[[-0.20 -1.97  0.63  3.36]
 [-6.12 -1.97  0.63 -3.39]
 [-0.20 -1.97 -2.27 -0.33]]
->
[ 3.36  0.63 -1.97]

[[ 2.36  3.24]
 [ 4.26 -0.74]
 [-6.82  0.22]]
->
[3.24 4.26]

[[ 1.62  3.86 -5.82  3.91]
 [-4.34  2.43 -2.03  6.68]]
->
[ 3.91 -2.03]

[[ 4.24  0.86]
 [-5.00 -1.23]
 [ 5.82  1.37]]
->
[ 0.86 -5.00]

[[ 0.34 -0.05 -3.10 -0.08 -0.17]
 [ 1.63 -1.23 -3.10 -1.14  6.72]
 [-0.87  0.46 -3.10  0.48 -3.56]
 [-0.83  1.12 -3.10 -4.19 -2.13]
 [-0.65  1.05 -3.10 -4.20 -1.89]]
->
[-0.17 -1.14 -3.10  1.12 -0.65]

[[ 0.74 -2.57]
 [-0.08 -1.28]
 [-0.18 -6.14]
 [ 0.41  4.26]]
->
[-2.57 -0.08]

[[-4.57  3.45  2.08 -0.24]
 [ 3.23  2.65 -0.99 -4.47]
 [-0.17  4.41 -2.07 -1.49]
 [ 2.25  2.56 -6.45  1.01]
 [ 4.44 -4.19 -0.47 -0.79]]
->
[-0.24 -0.99  4.41  2.25]
---
[[ 0.81  1.12  4.94 -0.26  2.20  3.08  3.85 -5.20 -1.79 -3.45]
 [ 0.10  0.62  1.31  0.41  0.37 -0.50 -0.24 -0.05 -0.50  0.05]]
->
[[ 0.10  0.62  1.31  0.41  0.37 -0.50 -0.24 -0.05 -0.50  0.05]
 [ 0.81  1.12  4.94 -0.26  2.20  3.08  3.85 -5.20 -1.79 -3.45]]

[[ 0.23 -1.86 -1.27 -0.32]
 [-0.23 -0.78 -0.17  0.13]
 [ 0.28  1.72  0.88  0.36]
 [-0.17  4.92  3.66  0.57]]
->
[[-0.17  4.92  3.66  0.57]
 [ 0.23 -1.86 -1.27 -0.32]
 [-0.23 -0.78 -0.17  0.13]
 [ 0.28  1.72  0.88  0.36]]

[[ 3.75  5.56 -2.69 -3.43  2.39  5.69  6.29 -4.82]
 [ 0.95  1.64  4.23  4.58 -0.18 -5.01 -0.63  3.92]
 [-1.29 -6.42 -3.32  3.28  0.21 -0.68 -4.38  2.01]
 [-4.57 -4.88  1.07  3.15 -1.63  1.48  5.89  0.20]
 [ 5.08  5.50 -3.91 -2.47 -2.51  1.74  6.26 -4.29]
 [-2.45  4.30  5.56  3.16 -4.71  1.93  1.55 -6.01]]
->
[[-2.45  4.30  5.56  3.16 -4.71  1.93  1.55 -6.01]
 [ 3.75  5.56 -2.69 -3.43  2.39  5.69  6.29 -4.82]
 [ 0.95  1.64  4.23  4.58 -0.18 -5.01 -0.63  3.92]
 [-1.29 -6.42 -3.32  3.28  0.21 -0.68 -4.38  2.01]
 [-4.57 -4.88  1.07  3.15 -1.63  1.48  5.89  0.20]
 [ 5.08  5.50 -3.91 -2.47 -2.51  1.74  6.26 -4.29]]

[[ 2.49  3.04  1.48 -0.78 -2.88 -1.87  2.76 -1.59 -1.95  2.22  5.55 -1.91]
 [ 0.93  1.06 -3.16  0.52 -2.17 -3.04 -1.82 -3.04 -2.73  1.51 -5.56 -0.99]
 [ 2.62  3.10 -0.75 -1.70 -3.77 -4.67  1.47 -3.06 -3.51  3.05  3.63 -2.33]
 [-1.66 -1.71  3.31  0.27  2.76  3.84  1.48  2.99  2.61 -1.96  5.94  0.79]]
->
[[-1.66 -1.71  3.31  0.27  2.76  3.84  1.48  2.99  2.61 -1.96  5.94  0.79]
 [ 2.49  3.04  1.48 -0.78 -2.88 -1.87  2.76 -1.59 -1.95  2.22  5.55 -1.91]
 [ 0.93  1.06 -3.16  0.52 -2.17 -3.04 -1.82 -3.04 -2.73  1.51 -5.56 -0.99]
 [ 2.62  3.10 -0.75 -1.70 -3.77 -4.67  1.47 -3.06 -3.51  3.05  3.63 -2.33]]

[[ 0.05 -0.01 -0.07  0.10]
 [-2.54 -0.47  3.97 -6.12]
 [ 1.53  0.16 -2.61  3.66]
 [-2.50 -0.38  3.98 -6.03]
 [ 0.62 -0.01 -1.18  1.48]
 [ 0.05 -0.01 -0.07  0.10]
 [-2.50 -0.42  3.89 -6.01]
 [ 0.52 -0.01 -1.14  1.23]
 [ 0.57  0.01 -1.03  1.35]
 [ 0.05 -0.01 -0.07  0.10]]
->
[[ 0.05 -0.01 -0.07  0.10]
 [ 0.05 -0.01 -0.07  0.10]
 [-2.54 -0.47  3.97 -6.12]
 [ 1.53  0.16 -2.61  3.66]
 [-2.50 -0.38  3.98 -6.03]
 [ 0.62 -0.01 -1.18  1.48]
 [ 0.05 -0.01 -0.07  0.10]
 [-2.50 -0.42  3.89 -6.01]
 [ 0.52 -0.01 -1.14  1.23]
 [ 0.57  0.01 -1.03  1.35]]

[[-5.86  0.01  3.56  2.16  3.05 -0.67 -1.14  1.09]
 [-0.50 -4.09 -0.36 -1.49  0.62  2.64  2.10  2.87]
 [ 3.25 -0.57 -3.70 -1.58 -1.67 -0.28  1.92  0.58]
 [ 1.26 -3.25 -1.38 -2.94 -0.17  3.16  2.55  2.57]
 [ 4.06  1.53 -2.08 -2.45 -4.96  0.09 -3.58  1.27]]
->
[[ 4.06  1.53 -2.08 -2.45 -4.96  0.09 -3.58  1.27]
 [-5.86  0.01  3.56  2.16  3.05 -0.67 -1.14  1.09]
 [-0.50 -4.09 -0.36 -1.49  0.62  2.64  2.10  2.87]
 [ 3.25 -0.57 -3.70 -1.58 -1.67 -0.28  1.92  0.58]
 [ 1.26 -3.25 -1.38 -2.94 -0.17  3.16  2.55  2.57]]
